In the rows, 128 means zero.
A single turn carries every row of the set below to another of its rows. Some are shown first; where does it send the rows asked next?
Boze: [142 124 131 113 137 155 143 135  66 145 110 140 113 181 124 119 107 136
 116  95  88 122 170 134 133 138 114 113 123 136 116 134 130 129 113 124
 146 118]
fod: [130 148 133 136 141 159  90 103 126 100 129 116 134 134 128 111 103 120
  98 111 105  97  79 135 133  95 123 129 164 125 131 126 133  93 137 108
 140 106]
zoz: [ 78 146 155 131 146 134 158  98  85 153 153 116 137 139 108 136 136 138
 113 112 141  83 126 129 146 122 124 142 108 126 124  80 144 135  94 107
 154 128]
sud: [109 130 125 142 131 148  97 157 126 115 130 131 140 158 104 174 104 126
 119 107 119 107  99 124 133  71 117 142 121 138 135  96 136 124 141 116
 138 121]
pitif: [135 128 151 152 151 130  93 108  78  90 149 138 123 104  85 175 127 155
  94  83 109 134 148 116 131 125 111 115 117 136 133 140 129 118  86 127
 141 117]
Tal: [136 148 132 150 128 165  87 101 116 122 123 109 136 138 132 121  99 129
  89 129 135 108  88 147 139 110 128 128 167 120 136 116 134 103 127 108
 135 111]
Zave: [142 134 144 140 140 153 112  88  94  85 125 104 137 165 141 134 136 125
 128 103 133 135 112 102 140 215 108 144 137 154 129 110 150 108 116 133
 138 137]
viti: [145 125 136 129 137 155 118  81  98  78 122 114 132 157 140 130 135 112
 134  95 122 139 110 106 136 205 110 145 139 153 125 114 148 109 116 134
 139 139]
zilaz: [131 146 128 151 129 143 123  90  81  98 129 101 148 191 112 120 133 113
 129 120 153 108 137 122 143 130 132 110  57 109 134 106 143 136 121 106
 143 112]
vodu: [108 124 120 143 124 157 114 153 112 120 122 126 132 147 103 177  98 121
 117 124 133 113  95 139 135  77 129 139 126 138 129  94 143 138 148 108
 142 123]
kug: [ 72 121 116 109 147 133 105 143  84 144 122 131 120 139  98 149 128 118
 130  82 104  92 112 108 123 145 115 135 154  99 114 119 138 102  99 124
 147 145]
Vabo: [155 127 126 109 132 149 146 107  93 128 133 131 139 147 104 147 175 122
 119  99 132 130 177 111 127 160 116 144 110 140 133 127 117 134 167 104
 143 118]
gega: [123 140 118 122 135 155 145 138  71 136 116 119 134 180 115 115 123 133
 136  96  88 113 181 121 136 138 120 114 125 152 120 145 128 135 145 117
 146 105]
pefi: [116 111 139 116 140 138 123 111 126  59 123 110 144 127 131 163  95 137
 129 104 112 100 167 114 140 130 112 119 196 126 114 117 154 107 108 121
 141 105]
Gog: [113 115 109 137 128 157  98 150 129 120 118 133 142 148  98 170 108 115
 126 111 133 114 112 139 126  64 112 128 122 152 133  96 139 128 128 112
 133 131]
kedi: [108 165 140 138 131 146 112  98  93  76 121 114 138 111 131 150 163 144
  85 133 152  94 144 142 151 179 135 144 125 131 132 166 148 136 120 112
 150 120]
Debit: [ 60 121  96 111 137 140 116 140  88 147 120 116 132 134  88 144 140 108
 137  98 127  93 125 115 128 153 127 122 157 118 121 128 142 114 116 114
 143 139]
pefel: [127 121 137 131 133 139 114  73 138  45 139 121 136 109  91 154 154 131
 131 102 129 132 134 104 133 142 118 106 108 111 121  87 144 118 142 107
 149 130]
ladu: [ 96 139 141 133 142 134 140 107 128 107 141 113 133 157 105 108  96 121
 129  92 110 124 140 114 147 209 122 144 103 150 130 125 123  83 136 105
 145 132]
Vuvil: [132 133 115 130 130 147 135  80  86  82 127 112 143 179 111 106 136 101
 137 105 131 102 135 116 127 114 122 105  60 121 130 118 142 127 121 109
 141 112]
muz: [151 133 158 124 143 136 130 163 125 135 127 132 129 104 118 124 100 135
 133 100 141  68 111 104 138 146 122 144 154 147 121 109 149 110 114 112
 155 127]
Nir: [118 149 129 113 141 149 102  87 105  62 124 137 134 100 123 135 169 127
  94 103 124  92 144 136 126 159 120 136 128 143 125 178 145 115  99 122
 145 124]
leze: [136 120 139 136 143 149 107 174 126  79 112 123 141 160 104 109 137 112
 116 102 137 114 132 142 134 120 109  94 130  89 123 143 135 155 115 112
 143 133]
ruvuv: [144 130 142 119 138 145 130 158 132 132 121 127 139  97 110 121 104 123
 139 105 157  65 125 105 138 142 123 140 157 164 125 120 151 111 121 106
 148 124]
Zapi: [125 121 126 152 135 142 115 100  70  84 144 123 127  86  78 170 132 139
 106 102 121 135 155 124 135 124 123 102 124 156 130 154 131 137 116 115
 143 112]
Lavo: [160 127 148 125 133 143 135 120  90 145 132 131 130 163 116 160 167 135
  99 103 138 135 169 115 129 170 118 151 103 114 138 112 116 131 155 106
 145 120]
zisu: [136 130 141 144 142 142 102 177 122  83 115 112 143 170 102 111 139 115
 112  98 139 111 135 137 136 123 110  97 123  87 125 142 137 160 122 109
 145 128]
vugo: [ 67 128 118 129 137 138 111 148  77 159 122 113 124 150  96 157 127 125
 120 101 130  96 115 123 137 163 124 135 158  94 120 112 141 117 105 118
 144 141]
togi: [124 117 163 128 139 136 119 118 115  69 121 116 132 138 137 169  78 149
 114 107 106 107 158 121 144 133 116 127 188 105 114 103 156 110 101 125
 147 108]
Togol: [142 136 138 140 134 144 124  90  83  95 133 123 132 188 120 113 126 115
 124 104 130 112 128 116 128 119 117 113  58 101 130 108 135 121  99 118
 137 117]
ruva: [121 126 132 151 133 148 128 133 155  76 137 124 133 185 117 177 111 130
 140 112 148  80 151 145 135 136 116 131 135 118 142 148 145 159  91 113
 137 127]
Sop: [ 82 144 149 114 156 131 150  93  99 142 157 130 136 136 109 127 142 133
 123  87 117  80 128 110 137 108 113 145 102 128 120  85 139 123  82 113
 152 131]
Rivu: [103 117 144 122 133 150 152  96 112 111 136 126 111 152 107 110  87 116
 117 101 114 132 124 134 147 211 120 138 105 141 122 122 126  88 123 105
 147 140]
sed: [133 139 126 135 139 152 126 140  75 161 111 119 132 193 123 129 113 144
 125 103 108 121 190 130 132 147 116 109 125 139 128 131 128 133 119 116
 143 111]
dod: [133 127 132 138 137 144 114 174 122  72 108 112 137 159  98 105 132 106
 116 103 136 109 131 142 134 122 113  95 128  90 128 147 140 164 127 108
 147 133]
sekin: [140 124 165 139 134 138 103  75 133  66 137 130 124 123 104 161 137 145
 114 108 137 139 127 111 135 149 110 117 104  84 122  76 142 117 124 112
 151 136]
gati: [122 150 117 149 131 163  81 101 128 109 127  96 155 136 124 115 109 116
 104 121 130  98 102 139 129 100 126 124 169 140 137 130 137 101 138 102
 133 103]
nop: [ 72 136 130 118 145 143 155  87  93 145 152 113 146 121  99 126 145 119
 131 105 141  82 139 123 136 114 120 131 114 145 126  92 141 136  98 100
 147 130]
robu: [119 126 132 140 136 149 143 135 156  57 143 133 131 179 110 171 114 125
 144 103 124  79 140 134 135 128 119 138 137 118 134 154 142 161 110 113
 142 120]
Rad: [165 118 145 105 141 145 139 109  96 128 136 154 121 156 112 146 169 126
 106  85 113 134 163 109 119 153 108 152 101 126 131 121 115 123 147 110
 146 122]
Muk: [123 128 142 155 128 144 100  76 132  68 132 105 142 125 101 166 147 144
 124 119 159 135 142 113 140 155 122 110 110 105 123  79 147 128 142 100
 152 127]
lik: [106 126 136 131 137 147 127  98 132 117 135 119 132 157 106 112  93 117
 119  96 130 132 147 130 134 211 113 133 103 151 130 116 123  81 105 103
 140 140]
Zivaf: [127 114 143 139 131 151 138 128 151  67 136 147 115 180 117 174 104 130
 132 112 131  85 137 154 136 136 119 138 135 105 134 145 146 161  85 121
 142 129]
duvu: [148 134 153 129 130 141 131 159 120 143 121 125 130 100 118 123  96 134
 130 113 164  69 117 118 141 156 133 147 155 149 127 109 152 120 120 103
 153 127]
rav: [135 129 134 137 137 155 122  85  93  74 121 100 137 160 137 131 138 117
 137 102 124 135 113 100 140 214 115 142 140 163 127 118 152 116 128 127
 140 131]
kigi: [122 166 162 131 147 140  89 103 101  81 127 139 126 126 139 146 160 150
  73 107 127  99 134 130 139 169 119 150 121 117 132 157 142 112  86 126
 149 124]
Pela: [122 141 149 176 141 124 105 119  68  96 152 116 135 104  85 180 128 164
  94 109 127 133 156 116 150 141 131 116 119 136 134 137 133 133 117 119
 147 112]
zasul: [115 116 144 132 132 144 125 112 120  77 118  99 144 136 136 176  84 143
 121 121 133 105 172 127 146 142 123 120 196 118 118 104 160 119 108 112
 139 107]

gati goes to Tal
zisu goes to leze
Now find these:
Muk goes to sekin
Togol goes to Vuvil
zoz goes to Sop
Gog goes to vodu
Zivaf goes to robu
togi goes to pefi
Nir goes to kedi
Rad goes to Vabo
Zave goes to viti
lik goes to Rivu
Pela goes to pitif
kug goes to Debit
gega goes to sed
ruvuv goes to duvu

A single turn carries every row of the set below to another of its rows. Some are shown first; where does it send the rows asked next?
Noson: [127 113 114 119 139 130 128  88 133 156 135 137  86 145 133  96 150 141
 127 111 106]
big: [143 106 134 139 112 126 118 138 125 135  86 136 136  86 100 123 161 143
 136 122 159]
peb: [120 137 117 157 114 119 150 128  97 127 124 130 150 172 103 122  95 118
 113 166 105]
Sak: [103 126 123 143 117 129 126 152 135 142 127  96 133 148 126  93 122 134
  84 125 162]
Fabu: [118 126 129 143 119 132 152 126 117 155 119 119 172 176 102 104 102 144
 124 154 107]
fatov: [119 116 118 146 113 150 143 118 104 138 119 111 171 167 105  91 104 145
 130 151  97]
ker: [135 103 139 141 100 116 126 145 124 141  99 133 132  89 111 129 164 128
 125 128 163]
sal: [132 120  92 129 155 149 142 115  85  87 112 133 132 131 138 104 109 108
 124 141 113]
vaf: [119 120 108 156 103 151 137 118  94 114 121 114 156 166 104  98 101 133
 130 153  98]
punog: [111 151 130 117 121 112 128 117 128 105 128 114 153 143 131 138 116 130
 154 169 109]
rem: [137 111 134 148 109 124 115 156 122 144  87 139 143 100  99 107 158 125
 136 124 167]
getoz: [144 125 122 159 133 118 163 141 110 136 121 173  91 128 133 114 147 121
 121 129  88]
savo: [134 107  99 121 157 168 150 115  93 104 115 124 148 129 143  86 119 130
 133 134 107]
dif: [117 141 128 124 117 133 137 125 131 100 126 108 163 135 137 126 124 144
 168 164 102]
gigam: [123  96 109 130 126 137 136 102 123 144 143 131  85 138 149 103 163 130
 127 116  99]
Taloz: [140 111 130 133 113 130 102 124 123 123  86 132 127  92  90 115 152 141
 136 117 162]
nus: [108 145 134 112 118 116 136 122 134 117 131 111 157 143 138 134 121 133
 157 167 109]
fam: [125 154 112 159 135 126 118 150 126 109 106 112 121 141  99  96 108 131
  90 128 159]
Nenuv: [112 141 121 147 133 116 118 145 134 127 116 104 123 155 109  98 108 129
  84 126 167]
zuke: [117 135 128 145 118 114 154 127 111 148 118 128 165 173 104 117  96 132
 114 164 111]
Teb: [132 108 116 157 113 131 156 130  98 129 131 157  86 129 144 109 151 113
 122 125  83]
Mize: [145 138 109 143 153 116 150 119 131 139 119 171  87 130 119 118 151 139
 131 126 102]
valo: [128 105 113 110 163 158 162 124 109 139 114 126 165 136 149  90 126 141
 131 132 114]
tor: [133 122 128 123 147 116 135 102 124 161 115 159 100 143 116  88 135 150
 128 108  92]
mepe: [115 121 122 157 114 147 138 167 131 137 128  94 143 140 129  90 134 140
  92 125 155]
kek: [143 135 129 141 151 111 151 126 123 152 112 173  97 136 114 107 136 142
 122 117  91]
Pupom: [125 100 138 132  95 111 119 138 118 136 104 127 124  96 117 135 160 115
 118 129 167]
kopa: [129 134 105 120 161 121 148 124  88 102 117 145 127 139 140 121 101  94
 107 153 125]
zabol: [122  93 118 139 116 138 136 109 102 136 137 138  87 138 145  90 148 122
 123 115  86]
Feza: [124 114 127 103 165 128 165 130 115 156 120 133 162 145 151 107 121 129
 116 141 123]
Nad: [129 110 136 148 102 116 121 160 119 150  96 136 138 104 107 117 160 112
 125 127 169]
Sefo: [120 131 108 159 105 133 144 122  89 110 124 121 146 166 105 114  94 117
 119 163 102]
nim: [127 128 107 173 120 156 138 169 126 117 114 103 140 129 119  85 132 146
 104 124 148]
Zab: [123 104 128 139  97 118  96 136 107 128  92 124 124 109 103 109 145 100
 124 123 169]
raz: [124  99 133 131  97 111 100 122 114 123 100 129 116 100 110 128 150 112
 118 123 167]
beled: [124 129 122 111 166 111 161 130 102 136 119 142 141 145 145 121 107 102
 102 151 126]
kup: [143 129 104 156 136 127 158 130 122 130 130 164  86 123 136 122 161 126
 128 131  95]
Zudo: [121 102 125 123 132 130 128  96 118 152 128 140  95 144 127  83 140 137
 126 106  91]
Dozi: [120 104 132 142  96 115 107 151 114 142 103 130 128 109 109 116 154  96
 122 125 173]
Rutup: [136 113 130 142 112 130 102 139 120 137  83 133 140 100  85  98 150 128
 138 116 164]
gop: [133 107 102 148 123 138 153 121 116 129 140 143  83 128 150 116 165 123
 130 126  94]
Linez: [138 133 118 127 155 117 137 101 139 153 121 157  88 140 120 106 146 142
 128 114 106]
zene: [120 150 125 128 120 133 133 120 126  90 124 115 155 136 129 131 119 135
 167 166 106]
tir: [112 140 132 117 115 125 141 126 132 113 131 108 162 139 138 128 124 139
 162 164 107]
boti: [130 102 128 130 104 119  94 120 115 116  91 127 117  97  97 121 147 125
 129 117 166]
buzis: [131 107 129 137 107 126  91 131 112 127  88 128 126 109  93 101 147 115
 135 116 169]
kotu: [131 144 104 172 129 149 129 162 123 103 107 115 130 131 103  92 118 143
 100 125 152]
zasen: [115 150 121 122 122 119 130 118 125  92 126 115 150 139 127 132 113 131
 158 170 106]

Zudo goes to zabol
Sefo goes to peb
nim goes to kotu
Now find these:
boti goes to raz
gop goes to kup
dif goes to zene
sal goes to kopa
Zab goes to Dozi

